In the data rows, zero lies at 4.5, halfway between 4 and 5.
Every row has a hidden score from 0 to 30. What is each row's score? 15 is about the middle. The score is a weighted sum of the row's numbers plus the product of two more (or one squared), each taken from its middle value.
  3  5  2  4  5  4  3  4  4  5  4  6  3  4  6  4  5  6  5  6  3  5  4  4 >> 19
  5  1  2  4  4  5  4  7  2  2  4  6  6  4  5  6  7  7  7  6  3  7  6  5 >> 20
  6  6  4  4  4  6  6  4  6  2  6  2  4  6  4  3  3  4  4  3  4  2  5  4 >> 16
  4  4  6  5  2  6  5  3  6  5  6  4  4  5  4  4  1  2  3  5  4  4  4  5 >> 6
  6  4  5  4  4  5  5  6  3  2  4  4  6  5  3  5  6  7  6  4  6  6  4  5 >> 21
  3  4  2  4  7  2  3  4  3  4  3  7  7  5  6  4  4  5  7  4  5  6  3  5 >> 11
  4  4  6  5  3  5  5  3  6  5  6  6  3  5  4  4  2  3  2  5  5  3  5  5 >> 16
  5  5  7  6  3  5  5  4  6  4  6  3  5  3  4  4  3  2  3  4  5  3  4  5 >> 20
  4  4  6  6  3  5  5  5  7  5  5  4  3  3  5  4  3  2  2  6  5  2  4  4 >> 17
  4  7  6  6  5  6  6  3  7  5  7  3  4  4  4  4  3  2  2  3  5  2  4  4 >> 18
  6  6  5  4  4  6  6  5  5  4  6  3  4  5  3  5  5  5  5  3  4  4  6  4 >> 18
  6  4  4  4  5  5  5  6  3  3  4  4  5  5  4  6  6  6  6  4  4  6  5  5 >> 11
  2  4  0  5  9  2  3  3  3  7  3  8  5  2  6  5  8  7  6  6  6  6  4  4 >> 12
  4  7  5  4  6  4  6  3  7  7  6  4  3  5  4  3  4  3  4  4  5  2  4  3 >> 6
  3  5  0  3  9  1  2  8  2  6  3  8  3  0  8  4  7  8  9  4  0  6  5  1 >> 23
  6  3  6  4  2  6  5  5  5  3  5  4  6  6  3  5  3  4  4  4  5  5  4  6 >> 13
  6  9  6  5  5  7  8  4  8  6  8  2  2  5  2  4  4  3  2  2  5  1  5  2 >> 11
  5  3  4  5  4  5  4  5  3  5  4  6  5  3  5  5  4  5  6  5  4  6  5  5 >> 16
  3  5  2  3  7  3  3  5  3  6  3  7  3  4  7  4  5  5  6  5  3  5  5  4 >> 12
  5  5  6  5  4  6  6  5  6  5  6  4  3  6  3  3  2  3  3  6  3  3  5  6 >> 14
  5  8  5  5  5  5  6  4  6  5  6  3  3  3  4  4  3  4  4  3  4  2  6  2 >> 24
  4  6  6  5  3  6  5  3  6  5  6  3  4  5  3  4  4  3  3  5  5  3  4  5 >> 20
  4  4  4  4  4  4  4  4  4  4  4  5  4  5  5  3  4  4  5  5  4  4  5  5 >> 16
  1  4  1  5  8  0  1  5  2  7  2  9  3  4  9  5  7  7  7  6  3  5  2  4 >> 8
  7  5  7  5  3  6  6  5  5  3  6  3  5  6  3  5  4  4  4  3  5  4  4  5 >> 16
  6  8  6  5  5  7  8  4  8  4  8  2  3  4  3  3  4  3  3  2  6  1  5  2 >> 20
  3  5  2  4  7  3  2  4  3  6  3  6  4  3  7  4  4  7  6  4  2  5  4  4 >> 22
  5  7  7  6  3  6  6  3  7  6  6  3  4  5  3  3  1  2  4  4  5  3  3  6 >> 18
  5  6  5  3  5  6  6  4  6  5  6  4  3  4  3  3  4  4  4  4  4  3  5  4 >> 18
  6  5  8  4  3  7  6  6  5  3  5  3  6  8  3  6  3  5  5  5  4  4  4  5 >> 9
  4  7  5  4  5  5  6  4  7  6  6  4  3  4  4  3  3  3  3  5  5  2  5  3 >> 14
  2  3  5  7  6  4  3  2  3  4  2  6  9  3  5  6  4  4  5  5  4  6  2  5 >> 16
  3  6  4  6  4  5  5  2  7  7  6  4  3  3  5  3  2  2  2  5  4  2  5  4 >> 23
  5  5  6  5  2  5  5  4  6  4  6  3  4  5  4  3  3  3  3  5  5  4  4  6 >> 17
  7  3  7  4  3  6  6  5  5  3  5  4  5  5  3  5  5  5  5  5  5  4  5  6 >> 17
  4  4  4  4  4  3  3  6  4  5  4  5  3  6  5  4  5  3  3  5  3  4  5  4 >> 9
  5  3  5  4  3  5  4  5  4  3  5  4  6  5  4  5  5  4  4  5  5  5  5  5 >> 14
  6  4  6  5  3  7  6  4  5  3  5  3  6  5  4  6  4  5  4  4  6  5  4  6 >> 14
  5  3  4  6  3  4  4  6  2  3  4  5  5  4  4  6  7  7  6  4  4  7  6  6 >> 25
  4  4  7  5  2  5  5  2  6  5  5  4  4  5  4  3  3  2  2  5  6  4  4  6 >> 15
  5  5  5  4  5  5  5  5  5  4  4  4  4  5  4  4  5  5  5  4  4  4  4  5 >> 18
  5  4  4  4  5  5  5  5  4  3  4  5  6  5  4  6  5  6  6  5  5  5  4  4 >> 12
  4  3  5  5  4  4  3  5  4  4  4  5  6  3  5  5  5  4  5  4  5  5  3  5 >> 19
  1  3  4  7  9  2  1  4  2  7  0  8  5  4  7  8  9  7  6  6  5  7  4  5 >> 19
  5  7  5  5  4  5  6  3  7  6  6  4  3  4  4  3  3  3  3  4  5  2  5  2 >> 17
  6  4  6  5  2  5  4  7  4  3  5  5  7  7  4  5  3  4  6  5  4  5  4  5 >> 13
  5  2  5  5  3  6  4  4  3  2  5  4  8  3  4  5  6  6  5  5  5  8  4  5 >> 18
  5  5  3  2  5  3  4  7  3  3  4  5  5  5  5  5  6  7  7  4  2  6  5  5 >> 18
  5  5  4  4  4  5  4  6  4  4  5  4  4  5  4  5  4  4  5  4  3  5  5  4 >> 11
  5  4  4  6  2  7  5  4  5  3  6  4  7  5  2  5  3  2  3  5  4  6  5  6 >> 13
  4  3  5  4  4  4  3  5  3  5  4  5  5  5  5  5  5  5  4  6  4  6  4  5 >> 10
  6  6  5  4  4  6  7  4  5  4  6  3  3  6  2  4  5  4  4  4  5  3  6  5 >> 18
  3  5  4  4  6  3  4  5  4  6  4  6  4  5  5  4  4  5  5  5  4  5  4  4 >> 11
  0  4  0  6  7  2  1  2  3  7  1  8  6  2  7  5  8  6  5  6  9  9  4  3 >> 16
  4  7  6  5  4  5  6  3  8  7  6  3  2  4  4  2  2  1  2  5  5  2  3  3 >> 14
  5  2  5  3  4  4  4  5  3  3  4  4  6  4  4  6  7  4  4  6  6  7  5  7 >> 7
  6  4  6  5  4  5  6  3  5  3  4  2  5  5  4  7  6  5  2  2  7  4  6  4 >> 18
  5  9  6  4  5  6  7  3  8  7  7  3  3  4  3  3  3  2  3  3  5  1  5  3 >> 17
  0  4  4  5  6  0  0  2  2  8  0  9  6  6  9  5  3  6  8  7  5  7  1  7 >> 6
  5  3  5  4  3  5  4  5  4  3  4  4  5  5  4  5  4  4  5  5  4  5  5  6 >> 10
  1  5  1  6  7  2  2  4  2  6  3  6  5  2  8  6  3  6  6  2  3  6  4  2 >> 7
  5  3  4  5  1  5  5  5  5  3  7  3  3  3  3  3  4  2  1  5  5  4  6  5 >> 21
  4  7  5  5  6  5  6  3  7  6  6  3  3  4  4  2  3  3  3  3  5  2  5  3 >> 19
  6  4  5  2  6  6  6  7  3  3  4  5  8  6  1  6  8  7  8  5  7  7  4  6 >> 7
  6  6  6  4  4  6  6  4  6  4  6  3  2  5  4  3  3  4  4  3  4  2  5  3 >> 17
  7  5  6  3  4  7  7  6  5  3  5  2  5  6  3  5  3  6  7  5  3  4  5  4 >> 10
  5  4  6  5  2  6  5  5  5  3  5  3  5  5  3  4  3  4  4  5  3  5  3  6 >> 18
  7  4  6  4  3  6  6  4  5  4  5  4  5  5  3  3  1  5  6  6  4  3  4  6 >> 20
  4  2  4  3  4  4  3  5  3  3  3  6  6  6  6  5  2  6  7  6  4  6  5  4 >> 4
  3  5  3  4  7  3  4  4  3  6  3  6  7  4  6  6  7  7  6  4  6  5  4  2 >> 8
  5  7  6  5  4  5  6  3  8  7  6  3  2  4  4  3  2  2  3  4  5  1  5  3 >> 16
  5  5  2  3  6  2  3  6  3  4  4  6  2  4  6  4  6  7  6  3  3  5  6  3 >> 19
  5  4  7  5  2  5  5  2  6  5  6  3  4  4  4  3  2  2  3  5  5  3  5  5 >> 14
  7  3  4  5  3  6  6  5  3  2  5  3  4  4  4  6  6  5  4  2  3  5  6  5 >> 14
  6  9  6  5  4  7  7  4  8  6  7  2  2  5  3  3  2  2  3  2  5  1  4  2 >> 20
  2  3  1  4  8  2  3  3  1  5  1  8  5  5  9  5  7  8  7  5  5  6  5  6 >> 23
  4  3  4  7  2  6  5  2  6  5  6  4  5  3  4  4  2  1  1  6  2  4  5  5 >> 17
  7  5  5  3  4  6  6  6  5  3  6  3  4  5  3  5  5  5  4  4  4  4  6  4 >> 12
  5  0  4  6  2  4  3  5  4  2  4  4  7  2  4  7  7  4  1  6  8  7  5  3 >> 16
  7  3  5  5  3  6  6  5  4  3  5  4  5  6  4  5  5  5  4  6  4  5  4  6 >> 12
  4  6  4  4  5  5  4  5  4  4  5  4  4  5  5  4  5  5  5  4  3  4  5  2 >> 17
  5  6  4  5  5  5  6  4  7  4  6  2  6  3  2  4  5  3  3  2  8  3  5  2 >> 19
  5  5  6  5  3  5  5  3  7  5  6  3  4  4  4  3  3  2  3  5  5  3  4  4 >> 13
  6  1  8  5  1  5  3  6  2  3  2  4  5  7  4  6  4  5  4  6  4  8  4  9 >> 3
  4  5  4  4  6  4  4  4  5  5  4  5  4  3  5  4  4  4  5  5  4  4  4  3 >> 13
  5  4  7  6  2  5  5  3  6  6  5  4  3  4  5  3  2  2  3  5  4  4  5  6 >> 10
  5  4  6  5  3  5  4  4  5  4  4  4  6  6  4  4  4  4  5  5  5  5  3  6 >> 14
  6  5  4  4  5  5  5  6  4  4  5  4  4  5  3  5  7  5  5  4  6  4  5  4 >> 14
  3  5  3  4  6  3  4  4  4  6  4  6  4  4  6  4  5  5  5  4  4  4  4  4 >> 16
  2  4  1  2  8  0  1  5  4  8  1  7  2  3  9  2  3  6  7  5  3  3  6  1 >> 18
  6  6  5  4  4  6  7  5  5  3  6  3  4  6  3  6  6  6  4  3  5  4  5  4 >> 15
  5  3  5  5  4  5  4  5  4  3  4  4  6  5  5  5  4  5  5  5  5  5  4  5 >> 13
  5  5  5  5  4  6  6  3  7  5  7  3  3  4  4  3  3  2  3  4  5  2  5  4 >> 15
  4  4  6  4  3  5  4  4  5  5  5  5  3  5  4  3  2  3  4  6  3  4  4  7 >> 16
  4  3  7  6  3  4  4  4  5  4  4  4  5  5  5  5  5  3  4  4  6  5  3  5 >> 7
  5  3  4  5  3  5  4  5  3  4  3  5  4  5  4  5  6  6  4  5  4  6  6  5 >> 23
  6  3  5  4  3  6  6  6  4  2  5  4  6  5  3  5  5  5  6  6  4  5  4  6 >> 15
  3  5  2  4  8  2  3  5  2  6  3  7  4  3  6  5  7  6  6  5  3  6  4  4 >> 12
  4  3  4  5  4  4  4  4  5  4  5  4  5  4  4  5  3  3  3  5  6  4  5  2 >> 11
  6  6  4  2  5  5  5  6  4  3  5  4  4  6  4  4  6  6  6  3  5  4  5  5 >> 19
  6  3  7  5  2  7  5  5  4  2  5  3  7  5  2  6  5  4  2  5  5  5  5  7 >> 22
  4  6  5  5  5  4  5  2  6  7  6  4  2  4  5  3  4  2  3  5  5  3  4  5 >> 11
  6  3  7  4  3  6  5  7  4  3  5  4  5  5  3  6  7  4  4  6  5  5  4  6 >> 10
  5  4  3  2  4  5  4  7  3  3  4  6  5  6  4  5  5  6  7  6  3  6  4  6 >> 13
  4  5  5  4  5  4  5  4  6  6  5  4  2  5  5  4  3  3  3  5  4  2  4  3 >> 7
  5  4  5  4  4  5  4  5  5  5  5  6  5  4  4  4  4  4  5  5  4  4  4  3 >> 12
  0  3  0  5  9  0  1  3  0  8  0  9  6  1  9  5  3  7  7  3  4  7  7  1 >> 15
  4  5  4  6  4  5  5  3  5  5  5  4  4  4  4  4  5  4  4  4  5  5  5  5 >> 17
  4  6  3  5  6  4  5  4  4  7  4  5  4  3  5  5  5  4  5  3  5  4  4  3 >> 18
  5  3  3  5  2  5  4  6  3  2  4  4  8  5  4  6  3  7  5  4  5  6  5  3 >> 22
  4  5  6  6  4  5  6  1  7  6  6  3  3  4  5  3  2  1  2  4  5  2  4  4 >> 7
  4  5  4  5  6  5  4  4  5  5  4  5  3  4  5  5  5  4  5  4  4  4  4  4 >> 12
  2  6  2  5  8  2  2  4  3  6  2  6  4  3  8  5  5  6  5  3  4  5  5  1 >> 17
  4  5  4  4  5  4  4  4  5  5  5  5  3  4  5  4  4  4  4  4  4  4  5  3 >> 13
  7  6  7  5  3  7  7  5  6  4  7  2  4  6  2  6  4  3  3  4  6  3  5  4 >> 9
  4  4  6  5  4  4  3  3  5  5  4  5  4  5  5  4  3  3  3  5  4  4  4  4 >> 12
  6  4  4  3  4  5  5  6  3  3  4  4  5  5  4  5  6  6  6  4  5  6  5  5 >> 15
  6  4  5  6  4  6  6  3  5  1  5  3  5  4  4  5  4  5  3  4  6  4  6  4 >> 21
  4  6  6  5  5  5  5  3  6  6  5  4  2  5  5  3  2  2  3  5  3  3  4  5 >> 9
  5  5  4  2  5  5  5  5  4  3  6  4  3  6  4  5  6  5  5  3  4  4  4  4 >> 9
  6  5  6  2  5  5  6  8  5  4  5  4  3  7  4  4  5  5  6  5  3  3  5  7 >> 10
  5  4  3  4  5  5  4  6  3  2  4  5  4  6  5  6  7  7  6  4  3  6  5  5 >> 15
  4  5  4  4  6  4  4  6  4  5  3  6  4  4  5  6  6  6  5  5  5  5  4  4 >> 12
  4  7  5  5  4  5  6  3  7  6  6  3  3  4  3  3  3  3  3  4  4  2  5  4 >> 23
  4  5  4  5  4  5  4  4  4  4  4  5  5  6  5  5  4  5  5  5  4  5  4  6 >> 16
  5  3  5  4  3  6  5  6  4  3  5  4  6  5  4  5  4  5  4  5  5  5  5  5 >> 17
  6  4  5  5  2  6  6  5  5  3  6  4  5  6  2  5  4  4  3  4  6  5  5  5 >> 16
  1  1  1  5  6  1  0  5  1  5  0  8  6  4  8  6  6  6  7  6  4  8  4  5 >> 6
  5  3  6  5  4  5  5  4  4  3  4  4  7  6  3  6  5  5  4  5  6  6  4  6 >> 10
  5  6  7  3  3  4  5  5  6  5  5  3  2  7  4  4  5  4  3  4  5  3  4  6 >> 14
  5  4  6  4  2  6  5  5  6  4  5  4  4  6  4  4  3  3  4  7  4  4  6  7 >> 14
  4  4  6  5  3  5  4  3  6  5  5  4  4  4  4  3  3  2  3  5  4  4  4  4 >> 13
  7  6  6  3  2  7  5  5  6  4  6  3  3  7  3  3  1  5  5  4  2  2  6  5 >> 25
  2  5  3  5  6  2  2  3  4  8  2  7  4  2  7  3  2  4  5  5  3  5  5  5 >> 19
  4  4  4  4  6  4  4  5  4  5  4  5  5  5  5  5  5  5  6  5  5  4  4  4 >> 11
  6  6  5  4  4  6  6  5  5  5  6  3  4  5  3  5  5  5  5  4  5  4  4  4 >> 14
  5  7  6  5  6  5  6  3  5  5  5  3  3  5  4  5  4  5  4  3  5  4  6  4 >> 15
  2  1  3  5  4  2  1  4  2  5  2  6  6  4  7  6  5  5  6  6  5  7  4  5 >> 8
  6  3  6  4  4  4  4  7  3  3  3  4  6  3  4  6  7  5  5  4  6  7  4  5 >> 21
  4  4  4  5  4  4  4  5  5  5  5  5  4  5  4  6  3  4  3  4  5  3  5  3 >> 13
  5  8  5  6  5  6  7  4  8  6  7  2  2  5  3  3  3  2  3  2  5  1  5  3 >> 17
  5  8  6  5  5  6  7  3  8  6  7  3  2  4  3  3  4  2  3  3  5  1  4  3 >> 19
  4  3  4  5  4  3  3  5  3  3  2  5  6  5  6  6  4  5  5  5  4  6  4  4 >> 4
  3  6  3  3  8  2  4  5  4  6  3  6  3  4  6  4  6  6  6  4  5  4  5  3 >> 13
  6  9  6  5  5  7  8  4  7  5  8  2  3  5  2  3  4  3  3  3  5  1  6  4 >> 22
  7  4  6  5  3  7  7  5  6  3  6  3  4  5  2  5  5  4  3  4  6  3  5  5 >> 18
  6  6  4  4  4  6  6  6  4  4  6  3  4  6  4  5  7  6  5  4  4  5  4  5 >> 14
  4  7  3  3  8  3  4  5  4  6  4  6  3  3  6  4  5  6  6  4  3  4  6  3 >> 16
  6  5  6  5  2  7  6  4  6  5  7  3  4  5  2  4  2  3  3  5  4  4  5  5 >> 16
  4  6  3  3  8  3  4  5  4  6  4  6  3  4  6  4  6  6  6  3  4  4  5  3 >> 12
  4  1  2  4  5  4  3  6  2  4  3  7  6  3  4  5  6  7  7  6  4  7  5  7 >> 24
  5  5  4  3  6  4  5  5  4  4  4  5  5  5  4  5  5  6  6  4  5  4  4  3 >> 11
  6  5  5  5  5  6  6  4  4  4  5  4  5  5  4  4  4  5  4  3  5  4  5  4 >> 20
  3  2  5  5  4  3  3  4  4  4  3  5  6  4  5  4  4  4  4  6  4  6  4  6 >> 12
  4  4  6  5  4  5  5  5  6  5  5  3  5  4  3  4  4  1  3  4  6  4  4  6 >> 15
  5  5  4  4  3  4  5  4  7  6  6  4  4  5  4  1  4  1  4  5  6  3  3  5 >> 19
  5  4  4  4  4  6  5  4  4  4  5  4  5  5  4  5  6  5  5  5  5  5  4  5 >> 15
  1  6  2  8  7  0  1  4  2  8  2  9  3  2  8  6  4  2  4  2  2  6  5  3 >> 26
  5  4  5  4  4  4  5  5  5  4  4  4  5  4  5  4  4  4  4  5  4  4  5  5 >> 16
  5  6  7  5  4  5  6  3  7  7  7  3  2  4  3  3  2  2  3  4  5  2  4  4 >> 14
  5  4  6  6  4  5  5  4  5  5  5  4  5  3  3  6  6  4  3  4  6  5  5  4 >> 17
  7  1  7  5  3  4  5  8  3  2  3  4  6  7  4  7  6  5  5  5  6  6  6  7 >> 5
  3  3  2  3  8  2  2  4  2  6  2  8  4  1  8  4  6  6  7  4  2  6  5  3 >> 17
  6  6  6  5  5  6  5  3  5  4  4  3  7  5  3  7  5  7  4  3  6  4  5  2 >> 23
  4  1  5  4  2  3  3  6  3  2  3  5  8  5  5  5  6  5  6  7  5  7  2  6 >> 12
  6  4  3  2  4  5  5  7  4  2  5  4  6  6  3  3  6  7  8  5  6  6  4  6 >> 17
  0  2  0  5  6  0  0  2  1  5  1  8  5  3  9  4  8  5  5  5  5  7  3  5 >> 15
  5  7  5  4  3  5  5  3  7  6  6  3  3  3  4  3  2  2  2  4  4  2  6  3 >> 21
  6  5  6  6  3  5  6  3  6  5  6  3  3  4  5  4  2  2  2  4  5  2  4  3 >> 11
  5  6  6  5  4  6  6  3  7  6  6  3  3  4  4  3  3  2  2  4  4  2  5  3 >> 16
  6  8  6  5  4  7  7  2  8  6  8  1  3  4  3  3  3  2  2  2  5  1  4  3 >> 18
  5  5  7  4  3  5  5  3  7  6  6  4  4  5  4  3  3  2  3  5  5  3  4  5 >> 11
  5  4  3  4  6  5  5  6  2  3  4  5  4  3  6  6  6  9  7  5  1  6  5  5 >> 26
  5  4  4  4  5  5  5  5  4  4  4  5  5  5  5  5  3  5  4  5  4  4  5  3 >> 12
  6  5  4  3  5  5  5  6  4  3  5  3  5  5  4  5  6  6  6  4  4  5  5  5 >> 14
  4  6  6  5  5  3  5  3  5  6  4  4  3  5  6  4  4  4  4  4  5  4  3  5 >> 12
  6  2  6  4  2  6  6  5  5  2  5  3  6  5  3  6  5  5  4  4  6  5  4  6 >> 13
  7  4  5  5  2  7  7  4  4  2  5  3  4  5  3  5  6  5  4  4  4  5  5  5 >> 17
  4  6  4  5  5  5  5  3  6  6  5  4  3  2  5  5  4  2  2  4  4  3  6  2 >> 15
  6  5  4  4  5  5  5  6  4  3  5  4  5  5  4  6  7  6  5  4  4  5  5  4 >> 11
  4  5  4  4  5  4  4  5  4  5  4  4  4  4  4  5  6  6  5  5  5  5  4  5 >> 18
